Here is a table of points, one per row:
[ 1.252 -0.863  0.772  2.280  1.182 -1.722  1.746  0.502 -0.105  2.060 -1.444  0.864  0.184 -0.196 -0.353  0.254  0.068 -0.849 -0.068 -2.043 -0.058 -0.920  0.368  1.249]
[ 0.228  0.682  0.228 -1.029 -1.363 -1.642  0.323  0.513  0.729  0.195  2.408  0.454 -0.759  0.870 -0.312 -1.254 -0.835  0.423 -0.113 -1.172  0.106 -0.109 -0.726  0.542]
[-0.532  0.286 -0.287 -1.015 -1.161  1.217  3.485 -0.727 -0.711  2.422  0.510 -1.300 -1.994 -0.818  0.064 -0.210 -0.872 -0.671  0.138  0.546 -0.568 -0.067  1.371  1.064]
[-0.262  0.189 -0.325 -0.563  0.519 -1.353  1.716  0.324 -0.246  1.260  0.801 -1.079 -0.579 -0.151  1.167  2.167 -1.865  0.683  0.570  1.066  0.547  0.866 -1.974  0.528]
[ 1.397 -1.104  0.510 -0.218 -0.445  0.450  0.798 -0.382 -1.676  1.378 -0.892  0.579  1.585  2.122  0.245 -0.307  0.331  0.986  1.462 -0.823  0.810 -0.672 -1.476 -1.272]
[-0.049 -0.260 -0.524  0.386 -0.555  1.553 -0.599 -5.542  0.102 -0.363 -0.728  0.426  0.841  0.041  0.095  0.240 -0.654  0.289 -0.098  0.787  1.289 -0.854 -2.169 -0.009]
[-0.025 -0.296  1.017  0.065 -1.518 -0.274  1.437  0.451 -0.389  1.319 -0.657  0.253 -0.120  0.030 -1.919  0.461  1.645  1.884 -1.775  0.322 -0.151  0.943  0.684  0.964]
[-1.885 -4.508  0.179  0.036 -0.067  0.891  0.409 -0.395  0.030 -0.262  0.901  0.397 -1.656  0.530  0.418 -0.211  0.981  0.127  1.126  1.011 -0.573  0.877  0.237  0.048]
[ 0.806 -0.974 -1.015 -0.691 -0.477 -0.699 -0.582 -0.468 -0.519  0.293  0.218 -0.914 -0.609 -1.037  0.325 -0.179  0.152 -0.558  1.166 -0.882  0.939 -0.146  0.207 -0.903]
[ 0.264  0.573  0.248 -0.725 -0.471  0.991 -1.814 -0.440 -0.973  0.707 -0.367  0.950  0.041 -1.239  1.320  0.025 -1.045  0.001  0.910 -0.920  0.799 -0.388 -0.481 -0.575]
[ 0.268  0.563 -0.120 -0.599  0.633 -0.894 -0.449 -0.926  1.135  0.977  1.083  0.022 -1.631 -0.707 -0.075  1.364  0.202  0.327  0.881  0.163 -1.884  0.583  0.889 -0.202]
[-1.228 -1.519 -0.397  0.328 -0.867 -0.459 -0.279  0.171  0.443  0.137  0.985 -0.557  0.599  0.766  1.838  0.309  0.494  1.576 -0.155 -0.041 -0.276 -1.693 -0.005  1.045]
[-1.216  0.742  0.875 -0.580 -0.295 -1.453  0.092  0.598  0.651  0.507  0.131  0.682  1.026 -1.472 -1.353 -0.377 -0.409  1.273  0.267 -0.261  0.349 -0.505 -0.313  0.426]
[-1.273  0.348  0.088  0.146  0.338  2.284  0.497  0.958  2.707  0.936 -0.653  0.767  1.185 -0.253 -0.231  0.960  0.305 -0.743 -0.137 -0.078  0.824 -0.128  0.067  0.367]
[-0.821  1.007  0.620 -0.692  0.450  0.318  2.080  0.057 -1.171 -1.901 -0.634  0.549  0.966  0.127  0.372 -1.268  1.237 -0.033  2.015 -0.201  1.109  0.427 -0.456 -0.170]
[ 0.976  0.028  1.109 -0.823  0.415  0.652 -0.744 -0.732 -0.217  0.059  1.387 -0.072  1.031  1.173 -1.435 -0.314  0.284 -1.558 -2.232  0.259  0.481 -0.761 -1.428 -1.132]
[ 1.412 -0.093  0.804 -0.325 -0.519 -0.998  0.197 -3.109 -1.007 -1.493 -1.429 -1.761 -0.101  1.275 -0.927 -0.399 -0.125 -0.396  0.422  0.955 -0.587 -2.232  0.046 -0.436]
[ 0.476  0.028 -0.681 -0.733  0.620  0.586  1.018  0.191  2.061  0.663  0.110  0.100  0.518  0.434  2.467 -0.689  0.036  0.766  1.021  1.549  0.573 -0.918  1.287 -1.470]
[ 0.778  1.155 -2.012  1.072 -0.241  0.186  0.402  0.190  1.133 -0.419  0.764 -0.300  0.534  0.213 -0.231 -2.412  0.212  1.474 -0.435  0.596 -0.498  0.218  0.359  0.361]
[-4.169  1.271  0.232  0.487 -0.322 -0.133 -0.478  0.694 -0.229  0.289  0.579 -0.091 -0.099  0.164 -1.624  0.325  0.762 -0.881 -0.490 -0.891  0.664 -1.780  0.322 -0.180]
[ 0.304 -0.072  0.918  0.489 -0.835 -1.007 -0.862 -0.192 -0.186 -0.498  1.461  0.967 -0.847  0.134  0.266  1.681  1.360  0.659  1.101 -0.549 -0.848 -0.040  0.845  0.603]
[-2.372  0.079 -1.402  0.544  0.264  0.765  0.838 -1.498 -2.055  0.068  0.279  0.057 -0.235 -0.523  0.929  0.740 -0.318  0.941 -0.266 -2.838 -1.853  0.783  0.030 -1.623]
[ 0.015 -1.704  0.805 -2.438  3.617 -0.067 -0.478 -0.549 -1.234  0.753  0.491 -0.849  1.567 -1.474  0.045 -0.821 -0.079 -0.916  0.661 -0.019  0.374  0.915 -0.258  2.352]
[-0.643 -0.025 -1.357  1.089  0.246  0.495  0.237  0.613 -2.725 -0.921  0.114 -1.980  0.561  1.117  0.335  1.288 -1.152  0.081  0.225  1.234 -1.240 -0.122  0.174 -0.240]
[ 0.784 -0.074 -0.267 -0.605  0.638  0.284  0.715  0.993  1.760 -3.457 -0.353 -0.142 -0.430 -0.783  1.126  1.349  0.477 -0.131 -0.706 -0.650 -1.314 -0.388 -0.674  0.577]
[ 0.161  0.762 -0.202  0.681  0.701  0.751 -1.494  0.540  0.692 -0.135 -0.315 -0.964 -0.894  0.678 -0.842 -0.087  1.507 -0.187  1.291 -0.366 -0.189  1.180  0.068  0.686]
[ 0.353  1.432 -0.473 -1.895  1.143  0.853  0.876 -0.394 -0.485  0.036 -0.613  0.025 -2.205 -0.440 -0.169 -0.748 -0.511  0.842 -0.755  0.208  0.546 -0.626  0.891 -0.060]
[-0.824  0.710  0.151  0.547  0.137 -0.183 -0.135  0.417  1.018 -0.019 -1.058 -1.718 -0.405  1.464  0.819 -1.075 -0.353 -0.979 -0.075 -0.319 -1.197  2.254  0.153  0.058]
[-0.980  0.121 -1.597  0.328 -0.926 -1.239 -1.010  0.543 -0.064  0.311 -0.848 -1.469 -0.821 -0.401  0.121  0.746 -0.204  0.357 -0.558  0.269  2.666  1.729  0.777  1.311]
[ 0.878 -0.059  0.191  1.985  1.000  0.075  0.054 -0.008 -0.425 -0.108  0.893  0.930 -2.913 -0.041 -0.672 -0.029 -0.386  0.115  0.563  0.988  2.565 -0.471 -0.734 -1.273]
[-0.285  0.089 -1.319 -1.968 -0.494 -0.337  0.234  0.596 -0.107  0.162 -1.774  1.060  0.673  0.337 -2.289  0.355 -0.072  0.244  0.947  0.876  0.013  0.234 -2.320 -2.164]
[ 1.578 -0.298 -0.592 -1.493  0.034  1.897 -0.731 -0.432 -0.943  0.779  0.206 -0.448  1.161  0.238 -0.918  1.052 -0.456  1.366 -0.058 -0.123  0.870 -0.784  2.619 -0.682]
[ 0.250  0.701  3.174 -0.165 -0.172  2.854 -0.787  0.631 -1.241  0.182 -0.136 -0.430 -1.241  1.414  1.025  0.114 -1.263  1.419 -0.254  0.153 -0.741  0.525 -0.932  1.747]
[ 0.623 -0.157  1.185 -0.615 -1.123 -1.120  0.578 -0.364 -0.838 -0.570  0.547 -0.829  0.847  1.143  1.701  0.169  1.007 -2.062 -0.643 -0.160  2.200 -0.132 -0.364 -1.206]
There is one direction along which these points spread out most. Take the direction at right angles to it along which they spread out most. Go by this last direction. How many in every 100 of the points above lie lower along it than each point below? Round to a whole number. More than half of the points above lie lower than the first one.
[-0.116  1.112  0.383  1.066  1.700  0.004  0.758 -0.690  0.092  0.482  1.145 -0.820  0.259  0.526 -0.661  0.754  0.244  0.494  0.219  0.367 -0.015  1.095  0.982 -0.053] 41
[-0.439  0.190 -1.823 -1.145  0.953 -1.515 -0.804  0.494 -0.268  0.550  0.117  1.760 -0.627  2.594  0.211 -0.330  0.127  0.314 -0.965  0.175 -0.205  1.172  1.011  0.271] 68
[-0.325 -0.046  1.312  0.873  0.215 -1.735 -1.089  1.454  0.687  0.977 -1.357 -1.342  0.242 -0.902 -0.029 -0.692 -0.309  0.995 -0.665 -0.019 -0.583 -2.056  0.483 -0.904] 85
[ 1.335 -0.065 -0.519 -0.161 -3.845  0.974  0.364  0.678 -0.480  0.842  0.228  0.253  0.146 -1.454  0.828 -0.886 -0.658 -1.945  0.574  0.907 -0.980  0.485 -0.139 -0.595] 50
[-0.667  0.188 -0.007  0.301 -1.556 -0.830  0.485 -1.720  0.684 -1.750  0.402  0.202  0.822 -0.151 -0.376 -0.401 -0.809  0.729  0.572  0.173  0.262  0.776  0.629  1.714] 56
[ 0.839 -0.589 -1.501  0.436  0.608  0.461  0.333  1.188 -1.743 -1.377 -0.399  1.402 -0.574 -0.883 -1.206  0.639 -0.845 -1.020  0.320  1.134 -0.522 -1.342 -0.287  1.312] 50
[ 0.156 -1.447  1.534 -0.274 -0.783 -0.607  0.266  0.390  1.350 -0.396 -0.402  0.394  0.674  1.540 -1.227  0.444 -3.952 -0.039  1.667 -1.128  0.486  0.585  2.105 -0.377] 59
[-0.202 -0.026  2.207  1.005 -0.522 -0.553 -0.036 -0.504 -0.022  0.535 -0.762  1.685  0.283 -1.670 -0.283 -0.106  0.203  0.746 -0.883  2.541 -0.555  1.654  1.018 -0.908] 65
[-0.843 -0.533  0.131 -0.195 -0.999 -0.898 -0.327 -0.982  0.729  0.773 -0.485  2.027  0.189  0.877 -0.912 -1.278 -0.669 -1.109 -1.518 -0.601 -0.723 -0.545  1.110  1.318] 82
[ 0.161 -1.296 -0.137  0.876 -0.150  0.312  0.198  0.283  0.751 -1.131  1.085 -0.029 -0.897 -1.370 -0.345 -0.668 -0.668  1.312 -2.731 -1.250  0.182  1.115 -0.272 -0.613] 56
